Some points, each followed by its number:
(8, 1, -13, -14, 21, -39, -9, 12, -5, -45, 44, -3, 16, 15, -35, -9, 6, -4, 18, 8, -1) 0
(26, 32, 23, 9, 13, 6, 45, 10, 11, -11, -25, 65, 26, -1, -47, -4, -26, 57, -9, -2, 16) 1
(-2, 17, -22, -15, 23, -5, -1, -83, 37, -16, 15, 17, 8, 18, -6, 27, 23, 29, -53, 13, 8) 2
(27, 0, 2, 5, -7, 6, -15, 2, 13, -7, -28, 6, 8, 5, -8, 14, -11, 25, -4, 5, 24) 3
(-52, -81, 127, 121, -53, -33, -6, 61, 72, 57, -77, -11, -13, -64, -17, -78, -58, -29, 48, -35, 34) 4
(8, 5, -25, -14, 17, -4, 1, -93, 48, -16, 11, 9, 9, 16, 3, 36, 38, 20, -54, 21, 3) 5
(-4, -9, -40, -4, -9, -14, -21, 18, 6, -16, 1, -14, -16, -20, 18, 27, 10, 8, 10, 25, 26) 6
(22, -20, -108, -57, 23, -24, -23, 38, 23, 7, -37, -29, -23, 14, 93, 59, 42, -45, 6,
 74, 31) 7
(-7, 56, -69, -28, 28, 55, -20, 5, -25, -18, 32, -14, 17, 4, -13, -15, 8, -3, 17, -21, -8) 8
(-11, -37, 27, 19, 21, -15, -18, -15, -38, -23, 7, -2, 11, 25, -18, 10, 31, -8, 16, 25, 17) 9
(-26, -8, 18, 21, -10, -14, 20, 13, -16, 7, 10, -5, -40, 19, -9, 1, -3, 17, 30, 13, 0) 10
(5, 23, -52, -20, -3, -10, -40, 10, 1, -39, 1, -8, 13, -9, 33, 2, 30, 0, 4, 2, 32) 11
(-21, -1, 86, 32, 7, 17, 13, -20, -4, 41, 30, -8, 22, -10, -52, -26, -14, 11, -17, -34, -35) 12
(-3, 12, -14, -18, 18, -9, 1, -71, 34, -13, 11, 10, 13, 20, -4, 20, 23, 18, -46, 15, 3) 13
(39, 21, -15, 25, 31, -8, 4, 66, 11, -59, 29, -24, 15, -58, -39, -11, -17, 94, -37, 0, -27) 14
(2, 3, -31, -20, -2, -8, 3, 6, -29, -13, 6, 7, -6, 14, 8, 9, -6, -21, 30, -4, 13) 15
(14, 37, -52, -58, 33, 27, 28, -13, -22, -19, 49, 19, 5, 5, -19, 10, -2, -2, -15, -10, -35) 16
(-75, -127, 127, 48, 32, 32, -19, 127, -127, 64, -51, -105, 58, -66, 36, -126, 42, -127, -3,
 -13, -83) 17
(-23, -15, 53, 28, 25, -20, 6, 2, 14, 9, -33, -14, 26, -21, -21, -30, 7, 12, -41, 10, 15) 18
(31, 13, -39, -27, -17, -6, 2, 3, 39, 18, -9, 24, -1, 9, 15, 16, -30, 9, 11, -9, 21) 19
(32, -10, -28, -47, 32, 38, -42, -15, 31, 30, -43, -31, 39, -7, 25, -8, 4, -35, -63, -10, 1) 20
(-1, 38, -47, -7, 20, 25, -2, -13, -10, -12, 25, 2, 11, -2, 4, 2, 36, 24, -24, 13, -19) 21
(10, -42, 12, 27, 0, -27, -31, -6, -39, -45, -13, -12, -26, 36, 13, 42, 53, -9, 62, -2, 50) 22
(-13, -6, 18, -5, -11, -8, 11, -29, -19, 1, 5, 0, -7, 17, 21, 5, 5, -27, -5, -5, -23) 23
(12, 38, -73, -18, 4, 49, -21, 3, -18, -11, 36, -6, 14, 2, 11, 5, 32, -10, 18, -20, -6) 24
(1, -15, 55, 49, -16, -2, 36, 28, 21, 19, -10, 15, -50, -40, -7, -18, -45, 59, -22, 36, -2) 25
(-13, 36, -13, 2, 27, 43, 19, 23, -39, 1, 7, -18, 29, -23, 1, -32, 11, -7, -23, 0, -28) 26
(0, -10, 47, 42, -14, 0, 29, 10, 33, 18, -10, 0, -35, -33, -9, -16, -46, 36, -17, 22, 3) 27
(71, 3, 50, 9, -75, -26, 36, -22, -11, 5, 63, 37, -27, 56, -7, 42, -35, 25, 55, -92, -79) 28
(63, -1, 2, -37, -22, 30, 7, -13, 15, 20, -13, 34, -8, 5, 19, 39, -37, 6, 11, -38, 17) 29
(31, 38, 30, -57, -32, 8, 61, -35, 52, 19, 21, 74, 3, 24, -35, 12, -86, -10, -12, -20, -31) 30
(-1, -2, 33, 38, -13, 62, -35, 17, -53, -29, 24, 1, -2, 15, -31, -15, 8, 3, 36, -33, -28) 31
(-26, -92, -10, 36, -15, -5, -66, -6, -49, 12, -36, -35, -17, 6, 39, 30, 47, -62, 80, 14, 127) 32
(31, 27, -22, -19, -18, 20, 7, -31, 35, 26, -1, 21, 0, 7, 19, 15, -27, 7, -12, -40, -14) 33
(-48, -48, 69, 17, 23, 23, -16, 86, -84, 33, -15, -59, 33, -35, 19, -61, 14, -79, 7, 5, -43) 34
(29, -7, 0, 1, -37, -28, 8, 17, -11, -25, -39, 57, 5, 36, 8, 1, -41, -3, 64, -27, 46) 35
(2, 1, -14, 10, -10, -34, -7, 24, 29, 5, -11, -16, -4, 17, 8, -8, 10, -13, 30, -3, 23) 36
(31, -11, -31, -28, 31, 34, -30, -9, 20, 23, -38, -37, 30, -14, 21, 6, 4, -29, -60, -8, 11) 37
(1, -12, 70, 15, -12, 14, 79, 39, 86, 127, -90, 53, 22, 5, -6, -57, -76, -22, 10, -4, 23) 38
(7, 10, -5, 10, -25, -34, -17, 42, 8, -26, 0, -8, -2, -39, 31, -14, -4, 14, -8, 3, -1) 39
(7, 26, 8, 14, -9, 9, -16, 25, 28, -13, 3, -3, 18, -40, 5, -28, -19, 11, -21, -11, -11) 40
(46, -9, -29, -29, 2, -8, 34, 47, 46, -1, 18, 38, -55, -39, -24, 70, 2, 92, -11, 20, 7) 41
(-17, 28, -16, -22, 42, 29, 31, -25, -2, -16, -3, -4, 4, 6, -5, 6, 1, -11, -21, 3, -41) 42
New points follow, each followed by the numbers of its three nearest points above by angle, nearest first.
(-20, -3, 13, 25, -12, -16, 17, 23, -4, 17, 11, -14, -30, 11, -10, 1, -3, 10, 37, 15, 1) 10 25 4
(8, 18, 11, -28, -5, 5, 28, -20, 15, -2, 11, 36, -4, 15, -23, 2, -48, 6, -7, -15, -10) 30 33 1
(-43, -12, 46, -10, -27, -17, 18, -62, -31, 12, -3, -14, 0, 41, 37, 1, 6, -67, -3, -7, -54) 23 17 34
(46, 10, -64, -26, -30, -12, 4, -1, 51, 8, 1, 24, -7, 12, 20, 30, -31, 28, 15, -19, 32) 19 29 33
(0, 24, -24, 14, 7, 11, -15, 23, 14, -18, 22, -2, -15, -11, -33, 2, -6, 73, -17, 14, 16) 14 41 21
(70, 7, -1, -32, -21, 24, 16, -2, 11, 14, -1, 31, -7, 8, 27, 47, -14, 5, 19, -18, 9) 29 19 33
(-23, -6, 28, 49, -31, -18, 40, 27, -19, 13, 21, -14, -57, 39, -6, 10, 13, 20, 61, 23, -1) 10 22 25
(-25, -2, 22, 31, -24, -25, 22, 17, 1, 4, 13, -4, -44, 14, -22, 0, -6, 25, 30, -2, 0) 10 25 27
(-14, -4, 11, 23, -18, -13, 22, 16, -8, 11, 9, -3, -41, 20, -2, 14, 3, 8, 38, 14, -4) 10 22 28
(18, -14, -87, -35, 9, -29, -26, 17, 9, 5, -38, -8, -9, 15, 65, 38, 46, -29, 3, 45, 33) 7 6 11
(19, -7, -64, -51, 10, -30, -11, 10, 13, 3, -19, -15, -10, 7, 44, 33, 35, -26, -9, 39, 21) 7 6 11
(-42, -24, 79, -13, -42, -44, 15, -85, -50, 22, 6, -11, -12, 58, 42, 1, 17, -94, -1, -20, -89) 23 28 17
(-1, 22, -41, 5, -6, -41, -9, -9, 58, 14, -49, 10, 42, 15, 27, -31, 8, -18, 10, 25, 82) 36 19 11
(-36, -23, 49, -19, -33, -37, 41, -78, -57, 8, 16, -7, -12, 67, 63, 7, 4, -98, -13, 4, -79) 23 28 17
(-5, -47, 25, 17, 40, 35, 2, -14, -52, 0, 24, -25, -36, 6, -43, 37, 34, 25, -16, 8, -18) 9 31 10
(12, 32, 30, -47, -10, -1, 46, -42, 25, -5, 16, 58, -2, 23, -39, 7, -78, 7, -10, -25, -34) 30 33 1
(23, 27, 13, 6, 7, 7, 36, 4, 19, -5, -9, 38, 21, 0, -26, 3, -5, 37, -2, 5, 8) 1 30 3
(19, 28, 31, -42, -6, -8, 37, -31, 26, 0, 26, 46, 4, 25, -34, -2, -67, -7, -4, -26, -32) 30 28 33
(-21, 0, -102, -52, 15, 2, -11, -44, 43, 36, 0, -3, -9, 5, 27, 27, -1, -36, -19,
 37, 28) 7 5 19
(10, -11, -57, -19, -7, -18, -14, 11, 3, 1, -20, -10, -14, 10, 44, 32, 33, -22, 10, 24, 29) 7 6 11
(-8, -6, 8, 26, -16, -19, -18, 8, 12, -10, -5, -24, -3, -14, 17, -12, 25, 11, -7, 13, 19) 39 6 36
(30, 54, 13, -2, -8, 2, 43, 7, 17, -8, -14, 60, 37, 1, -26, 8, -33, 53, 3, 10, 11) 1 30 3
(-34, -2, 29, -6, -10, -18, 12, -37, -22, 10, 4, -4, 0, 25, 10, -10, -7, -30, -11, -14, -34) 23 12 17
